157; 146; 100; 139; 151; 164; 141
150; 152; 82; 136; 177; 190; 141
122; 129; 125; 122; 121; 117; 129
->
146; 100; 139; 151; 164; 141; 157
152; 82; 136; 177; 190; 141; 150
129; 125; 122; 121; 117; 129; 122

149; 188; 168; 188; 178; 105; 80; 93; 96; 139
96; 90; 174; 152; 191; 99; 86; 93; 183; 114
->
188; 168; 188; 178; 105; 80; 93; 96; 139; 149
90; 174; 152; 191; 99; 86; 93; 183; 114; 96

167; 129; 133; 132; 124; 123; 121; 132; 131; 143; 165; 182; 157; 154
128; 129; 133; 132; 124; 123; 121; 132; 161; 175; 158; 154; 149; 96
125; 137; 183; 171; 124; 123; 121; 132; 131; 143; 149; 152; 157; 161
128; 129; 133; 132; 124; 123; 121; 132; 131; 164; 176; 158; 157; 141
186; 170; 133; 128; 124; 123; 121; 132; 131; 143; 158; 165; 169; 154
129; 188; 162; 132; 124; 123; 121; 132; 131; 143; 158; 154; 157; 177
->
129; 133; 132; 124; 123; 121; 132; 131; 143; 165; 182; 157; 154; 167
129; 133; 132; 124; 123; 121; 132; 161; 175; 158; 154; 149; 96; 128
137; 183; 171; 124; 123; 121; 132; 131; 143; 149; 152; 157; 161; 125
129; 133; 132; 124; 123; 121; 132; 131; 164; 176; 158; 157; 141; 128
170; 133; 128; 124; 123; 121; 132; 131; 143; 158; 165; 169; 154; 186
188; 162; 132; 124; 123; 121; 132; 131; 143; 158; 154; 157; 177; 129

178; 179; 171; 177; 144; 178
152; 152; 147; 151; 159; 151
138; 138; 135; 138; 163; 138
153; 153; 147; 153; 118; 153
139; 140; 135; 140; 132; 140
176; 176; 167; 175; 122; 175
191; 191; 181; 189; 103; 190
146; 146; 141; 146; 122; 145
->
179; 171; 177; 144; 178; 178
152; 147; 151; 159; 151; 152
138; 135; 138; 163; 138; 138
153; 147; 153; 118; 153; 153
140; 135; 140; 132; 140; 139
176; 167; 175; 122; 175; 176
191; 181; 189; 103; 190; 191
146; 141; 146; 122; 145; 146

92; 107; 160; 61
129; 117; 88; 88
147; 171; 129; 131
127; 114; 145; 176
158; 155; 113; 100
184; 176; 119; 187
136; 179; 90; 117
82; 97; 136; 139
->
107; 160; 61; 92
117; 88; 88; 129
171; 129; 131; 147
114; 145; 176; 127
155; 113; 100; 158
176; 119; 187; 184
179; 90; 117; 136
97; 136; 139; 82

141; 150; 121; 94; 161; 88; 107; 120; 135
154; 119; 150; 141; 128; 113; 92; 109; 148
128; 161; 166; 124; 115; 125; 172; 148; 150
168; 146; 161; 104; 138; 118; 155; 103; 129
111; 148; 110; 121; 154; 75; 94; 131; 112
157; 151; 147; 107; 144; 128; 160; 101; 116
161; 116; 119; 132; 93; 124; 90; 95; 114
142; 108; 162; 113; 106; 142; 142; 151; 158
178; 134; 149; 129; 127; 97; 93; 92; 133
157; 120; 118; 129; 102; 128; 96; 91; 111
->
150; 121; 94; 161; 88; 107; 120; 135; 141
119; 150; 141; 128; 113; 92; 109; 148; 154
161; 166; 124; 115; 125; 172; 148; 150; 128
146; 161; 104; 138; 118; 155; 103; 129; 168
148; 110; 121; 154; 75; 94; 131; 112; 111
151; 147; 107; 144; 128; 160; 101; 116; 157
116; 119; 132; 93; 124; 90; 95; 114; 161
108; 162; 113; 106; 142; 142; 151; 158; 142
134; 149; 129; 127; 97; 93; 92; 133; 178
120; 118; 129; 102; 128; 96; 91; 111; 157

186; 73; 150
172; 90; 144
139; 116; 130
182; 80; 150
139; 116; 130
124; 133; 133
178; 82; 147
124; 133; 134
125; 136; 135
140; 113; 133
166; 90; 142
->
73; 150; 186
90; 144; 172
116; 130; 139
80; 150; 182
116; 130; 139
133; 133; 124
82; 147; 178
133; 134; 124
136; 135; 125
113; 133; 140
90; 142; 166

184; 121
125; 177
->
121; 184
177; 125

120; 78; 85; 97; 144; 80
139; 122; 139; 131; 120; 108
126; 138; 128; 121; 106; 147
72; 131; 141; 180; 106; 121
116; 186; 110; 81; 148; 154
162; 103; 105; 123; 137; 137
126; 125; 92; 99; 125; 99
138; 183; 164; 120; 98; 150
146; 101; 91; 112; 129; 111
102; 115; 105; 136; 144; 128
->
78; 85; 97; 144; 80; 120
122; 139; 131; 120; 108; 139
138; 128; 121; 106; 147; 126
131; 141; 180; 106; 121; 72
186; 110; 81; 148; 154; 116
103; 105; 123; 137; 137; 162
125; 92; 99; 125; 99; 126
183; 164; 120; 98; 150; 138
101; 91; 112; 129; 111; 146
115; 105; 136; 144; 128; 102
